rotation steps, each row followed by its count of steps:
The counts run from 0 to 1289.
[ 2.27 -2.25  2.12 -2.84 -0.23 -0.29  0.82 -0.01  0.23  0.63 -0.16  0.46
 -4.14 -2.64  0.95  0.94 -3.69 -2.91  2.03  1.88 -0.34 -0.25  0.26 -4.26
 -0.84  0.57 -0.45  2.89  1.26 -1.25  0.31  1.59 -0.14  4.61 -0.50  0.86
  1.41  0.81  2.64  1.29 -2.55 -2.06 -3.26 -0.43  0.52] -> 804
[-1.20 -2.71 -0.92 -1.66  0.33  1.82  1.21 -0.30 -0.06  0.15 -1.53 -0.74
 -3.05 -3.20 -0.30 -0.78 -3.01 -0.46  2.07  0.96 -3.52 -1.19 -2.21 -1.46
 -1.98 -0.66  0.63 -0.36  2.97 -2.06  3.37 -0.83 -1.73  3.28 -0.95  4.22
 -0.33 -1.86  1.41  0.31  1.58 -4.04 -1.86  0.69  0.98] -> 933
[ 1.37  0.80 -2.27  0.35  0.11  0.57  1.63  0.24  2.11 -0.59 -2.22 -5.77
 -1.40  1.30 -0.43  0.46  0.03 -0.12  1.10  1.89 -3.55 -3.59  0.78 -2.22
  1.83  1.81 -2.67  1.27  2.60 -0.82  1.22 -1.73 -2.55  1.24  2.51 -1.85
 -1.56 -2.02  0.95  0.08  1.49  1.43  2.09  0.44  3.07] -> 592
[ 1.23 -1.15 -3.54 -1.83 -0.93  1.78 -0.09 -0.27  4.07  0.66  0.08 -3.41
  0.02  0.83  0.97  0.58 -0.24 -0.33  0.86  0.56 -4.53 -3.28  1.29 -2.16
  2.89 -2.05 -1.34  1.15  2.34  2.16  1.94  0.28  0.41  2.71 -1.29  2.58
 -3.29  1.62  0.29  0.58 -0.55  0.17  1.26  0.04  4.10] -> 629
[ 3.08  1.18  0.74 -1.66  0.33  1.65  2.00 -0.91  1.85 -0.50  1.46 -5.48
 -2.74 -0.39  2.65  3.21  1.51  1.29  1.22  2.57  0.80 -1.70  0.65 -2.31
  3.97  0.69 -3.22  1.73  0.86 -0.10 -0.66  1.20  0.97  0.49  1.77 -2.50
  0.38  2.32 -0.49 -0.72 -2.39  0.21  0.18 -2.60  2.32] -> 1202
[-1.05 -2.33  1.14 -4.62  0.65  0.96 -0.38 -4.62  2.08 -1.64  0.44 -0.76
 -0.09 -2.51  1.51  4.69  0.83  0.16  1.81 -0.06  0.25 -0.11  0.58 -1.54
  2.68  0.57 -1.90  0.30 -1.08  0.46  2.49  0.52  1.40  3.43 -0.31  2.95
 -0.55  2.48 -2.37 -1.19 -1.37 -3.29 -0.37 -0.77  0.34] -> 159
[-0.73 -0.37  1.10 -0.11 -1.08  1.02  1.36 -0.69  0.03 -1.36  0.33 -3.57
 -3.52 -1.58 -1.83 -0.67 -0.94 -0.28  3.13  0.76 -0.08 -2.11 -4.16 -0.55
 -1.95  0.33 -2.36 -0.54  4.08 -2.98  3.21 -0.59 -1.89  2.39  4.97 -1.05
  0.11 -3.23  0.70 -0.03  1.19 -1.61 -1.30  0.25  0.55] -> 427
[ 0.97 -2.12  1.97 -0.84 -0.53 -1.52  0.35 -2.05 -0.22 -2.82  1.75 -3.30
 -4.66 -0.84 -1.50  0.39 -0.21 -1.37  2.68  0.94 -0.09 -1.56 -2.25 -0.69
 -2.69  1.80 -2.03 -1.41  3.08 -3.65  1.78 -0.33 -1.98  3.13  3.80  0.26
  1.56 -3.33  0.97  0.24  1.81 -0.88 -0.24 -0.01  0.23] -> 840
[-1.56 -0.81  2.41 -4.64  0.46 -0.17 -0.38 -3.87  0.37 -1.07  0.01  0.56
 -0.30 -3.37  0.85  3.49 -0.87 -0.86  2.70 -0.49  1.72 -0.14 -0.70 -1.21
  1.83  1.30 -2.95  1.35 -0.11  0.11  2.55  0.88  0.57  5.09  1.79  0.71
 -0.35  1.61 -1.84 -0.25 -2.41 -3.46 -2.12 -0.48 -1.04] -> 130
[-1.47 -1.60 -1.46 -0.94 -1.37  0.57  1.77 -0.12  1.76 -1.45  3.56 -4.78
 -2.82  1.44  0.21 -1.82  0.53  1.28  3.86  1.15 -1.97 -2.97 -1.93 -2.15
  0.05 -0.22 -1.65 -3.00  3.44  2.26  1.84  0.33 -1.37  0.70  3.25 -1.17
 -1.03  0.59 -0.88 -0.68  0.04  1.92 -1.26 -1.19  0.71] -> 661
[-0.88 -2.37 -2.30 -1.29 -1.60  2.11  0.89 -1.37  1.99 -0.96  0.83 -5.41
 -0.98  0.83 -0.61  0.29  2.24  0.36  3.82  1.11 -2.35 -2.29 -2.13 -1.11
  1.52 -0.84 -2.58 -0.61  1.91  2.48  3.69  0.37 -1.30 -0.84  4.94 -1.67
 -1.47 -0.75  0.66 -2.52 -0.62  0.90 -0.78 -1.13  1.28] -> 565
[ 1.96  0.37  1.06 -1.98 -0.70  1.52 -0.17 -1.07  2.38 -0.61  3.75 -4.52
 -1.74 -1.05  2.39  2.50  1.58  2.30  2.52 -0.64  1.40 -1.28 -1.92 -0.36
  1.04 -2.69 -2.71 -0.28  2.89 -0.53  0.76  2.12  2.21  2.80  1.72  0.80
 -1.59  3.39 -2.35  0.19 -2.20 -1.81  0.10 -1.98  2.28] -> 723
[-2.18 -2.23 -2.64 -3.24 -1.58  1.55  1.48 -1.74  2.43 -1.48  3.74 -0.95
 -2.87 -0.22 -0.02 -1.77 -1.57 -0.93  2.03  1.61 -1.77 -3.33 -1.07 -2.50
  0.59 -1.65 -0.60 -3.31  2.90  3.38  3.92  0.02  0.11  2.51 -0.75  2.38
 -0.92  1.02 -1.13 -0.38  0.50  0.27 -2.33 -0.56 -0.10] -> 507
[-3.34 -3.27 -0.60 -2.87 -0.05  0.35  2.38 -1.09 -0.41 -0.08 -1.54 -0.38
 -2.14 -2.08 -0.51 -0.60 -2.06 -1.36  4.25  2.13 -2.96 -0.62 -0.72 -4.32
  1.34  1.99 -0.71  0.54  0.05  2.43  2.55 -0.20 -2.82  1.95  2.07 -0.84
  0.80 -0.31  2.32 -1.29 -1.70 -1.47 -4.22 -0.04 -1.04] -> 2
[-2.70 -0.89 -0.66 -3.57  0.95  1.27  1.68 -4.97  1.16 -3.69 -1.50 -0.83
 -1.11 -1.32 -0.57  2.69 -0.56 -1.37  0.56  2.02 -0.43 -2.70  0.56 -1.44
  2.78  2.88 -2.28 -0.82 -0.23 -0.14  4.50 -1.90 -1.38  2.50  0.70  1.81
  0.32 -1.79 -2.09 -2.04  2.19 -1.78  0.21  0.47 -0.23] -> 384
[-2.28 -4.00 -0.52 -3.43 -1.18 -0.65  0.16 -3.32  0.92 -2.49  0.32  0.26
 -2.52 -0.31 -1.70  0.05 -1.15 -3.42  2.96  1.25 -1.35 -2.35 -0.40 -2.51
 -0.44  1.84 -1.54 -1.27  0.97  1.74  4.34 -0.13 -1.65  3.51  2.19  0.66
  0.77 -2.09  1.21 -1.14  0.15 -0.29 -2.46  1.04 -1.08] -> 991
[ 3.06  0.59 -2.32  0.19 -0.24  3.32  2.69 -0.18  2.75 -1.36  0.49 -5.47
 -3.62  0.27  0.46  1.31 -0.19  0.63 -0.30  3.37 -2.55 -3.45 -0.24 -0.88
  2.08 -0.53 -1.61 -0.36  3.01 -1.68  1.94 -0.74 -0.42 -0.05 -0.59  0.62
 -0.30 -1.11  0.30 -0.40  2.07 -0.19  1.91 -0.97  3.60] -> 976
[-3.64 -1.13 -1.15 -3.81 -0.39 -0.20  0.57 -2.47  2.12 -1.79  3.28 -1.73
 -0.62 -1.31  0.98  0.56  0.01  1.55  3.11 -0.70 -1.01 -2.21 -0.78 -1.89
  1.57 -0.48 -1.96 -2.96  1.97  2.20  2.57  0.02  0.37  4.17 -0.01  3.06
 -1.91  3.04 -4.11 -0.05  0.51 -0.85 -0.41 -0.53  0.46] -> 698
[-0.28 -2.84 -1.99 -0.79 -0.88  1.64  1.23 -1.50  1.89 -1.85  2.87 -6.36
 -2.69  0.83  0.36  0.54  2.40  2.27  3.41  1.20 -2.79 -1.76 -1.71 -0.70
  0.43 -0.68 -1.44 -3.17  2.41  0.57  2.48 -0.19 -1.05 -0.82  2.85  1.01
 -0.76  0.23 -1.10 -1.79  1.32  0.28  0.57 -1.58  1.93] -> 1266
[ 0.71 -2.35 -0.66 -1.44 -2.22  1.02  1.25 -0.70  1.99 -2.16  4.20 -4.91
 -3.41  1.66  0.19 -0.80  1.15  0.06  3.21  1.93 -0.90 -2.47 -1.93 -1.74
  0.12 -0.72 -2.25 -2.12  3.27  1.41  1.87  1.14 -0.68  0.13  3.87 -1.59
  0.02  0.01  0.72 -1.09 -1.05  1.91 -1.51 -1.33  1.17] -> 469
[-1.42  1.43 -0.82 -2.22  0.90  1.86  3.53 -1.45  0.86 -1.21  0.07 -4.69
 -1.31 -0.39  1.82  1.57  1.08  2.08  2.51  2.46 -0.45 -1.90 -0.11 -2.55
  4.92  2.21 -2.90 -0.16  0.37  1.96  1.24 -0.53 -1.35 -0.42  2.85 -2.85
 -0.39  1.46 -1.53 -1.95 -0.85  0.22 -0.11 -1.87  1.17] -> 1269
[-1.20 -3.17 -3.02 -3.73 -0.36  1.39  1.06 -2.84  2.72 -1.08 -0.93 -0.63
 -1.06 -0.16  0.12  1.14 -1.35 -1.98  0.94  2.02 -4.32 -2.63  2.18 -3.28
  2.66  0.62 -0.01  0.10  0.40  2.48  3.32 -0.59 -0.93  2.40 -2.61  3.77
 -0.55  0.08  0.27 -0.29  0.82 -1.01 -0.58  0.52  1.30] -> 892
[ 2.07 -2.31  0.77  0.07 -0.37  1.52  2.40  1.16 -0.37  1.23 -1.36 -3.64
 -5.04 -1.99  0.08  0.03 -1.58 -0.32  3.28  2.43 -2.26  0.11 -1.70 -2.49
 -1.36  0.38 -0.40  2.17  1.90 -2.46  0.07  0.04 -1.96  1.05  2.85 -1.01
  1.44 -1.60  4.24  0.02 -1.32 -1.92 -2.28 -1.55  1.56] -> 44
[-1.17 -2.24 -0.86 -4.05  0.90  0.57  0.07 -3.46  1.97 -2.09  1.43 -2.90
 -1.22 -1.07  2.35  3.82  0.81  1.60  1.80  0.59 -2.16 -1.18  1.71 -1.89
  2.74  0.64 -1.48 -1.73 -0.08  0.61  1.35  0.01  0.89  2.44 -1.94  4.06
 -0.87  2.86 -3.79 -0.65  0.48 -1.44  1.01 -1.25  1.50] -> 188
[ 1.63 -0.02  0.19 -0.52  1.58  0.91  0.73 -0.83  1.45 -1.26  0.01 -5.16
 -3.11 -2.40  0.88  2.41 -0.31  2.06  0.58  0.22 -1.71 -1.32 -1.07  0.49
 -0.37  0.21 -1.19 -0.15  3.06 -5.18  1.18 -1.15 -0.39  3.28 -0.10  3.67
 -1.13 -0.41 -1.74  1.06  2.74 -2.94  2.81 -0.57  3.12] -> 1194
[ 1.14 -1.68  0.63 -0.62  1.14 -0.58  0.21 -2.35  0.61 -2.29 -1.32 -4.95
 -3.05 -0.94 -1.34  2.31  0.11  0.20  1.65  1.07 -2.56 -1.63 -0.21 -0.21
 -0.78  2.76 -1.60 -0.42  1.68 -4.46  1.65 -2.06 -2.66  2.39  2.10  1.90
  0.40 -2.99 -0.21  0.13  3.14 -1.75  2.30  0.40  1.87] -> 522
[ 3.01  0.46 -1.08 -0.29 -0.41  2.66  1.56  0.84  2.18  1.75 -1.74 -5.05
 -1.03 -0.03  1.24  1.63  0.40  0.15  1.97  1.90 -2.33 -1.55  0.22 -2.82
  3.67 -0.64 -2.57  3.68  1.25  1.27  0.07  0.80 -0.83  0.36  2.67 -2.76
 -1.52  0.74  2.86 -0.64 -3.39 -0.21 -0.36 -1.58  3.36] -> 1009
[-0.56 -0.03 -1.55 -3.11  0.78  2.29  1.83 -0.65  2.30  1.69 -1.29 -1.28
  0.13 -1.71  2.72  1.32 -1.48  0.73  2.27  1.62 -2.38 -1.08  1.59 -3.80
  4.71 -0.32 -1.56  2.86 -0.01  3.54  1.28  0.82  0.24  2.37 -0.79 -0.27
 -1.80  3.34  0.16 -0.23 -3.27 -1.59 -1.73 -1.38  1.75] -> 1080
[ 1.12  0.01  0.65 -0.68 -0.54  0.96 -0.37  1.30  1.42  1.75  0.63 -2.05
 -2.50 -2.72  0.17 -0.95 -2.87 -0.07  2.32 -0.89 -1.12 -1.59 -3.11 -1.05
 -2.05 -2.26 -1.15  1.26  4.85 -2.28  1.78  1.32  0.13  5.80  1.01  1.47
 -2.06  0.75  1.01  2.47 -1.29 -2.93 -1.42  0.26  2.46] -> 173
[-2.57 -4.66 -0.12 -3.20 -0.53 -1.32 -0.48 -3.47  0.22 -2.53  0.33 -1.02
 -1.93 -0.68 -2.08  0.24 -0.58 -2.66  3.31  0.47 -1.82 -1.70 -0.68 -2.26
 -1.24  2.17 -1.11 -1.64  0.83 -0.18  3.88 -0.78 -2.33  3.50  2.65  1.62
  0.36 -2.36  0.14 -0.75  1.04 -0.73 -1.49  1.06 -1.04] -> 68
[ 1.44 -2.28 -0.39 -3.46 -1.50  1.87 -0.03 -1.72  2.51  0.54  1.91 -1.27
 -1.56 -0.27  1.50  1.38  0.71 -1.36  2.70  1.24 -0.42 -1.16 -0.10 -2.49
  2.72 -2.74 -1.94  1.52  0.65  3.60  1.95  2.55  2.03  1.75  1.72 -0.75
 -0.79  2.85  1.30 -0.84 -4.64 -0.39 -2.59 -1.91  1.17] -> 983
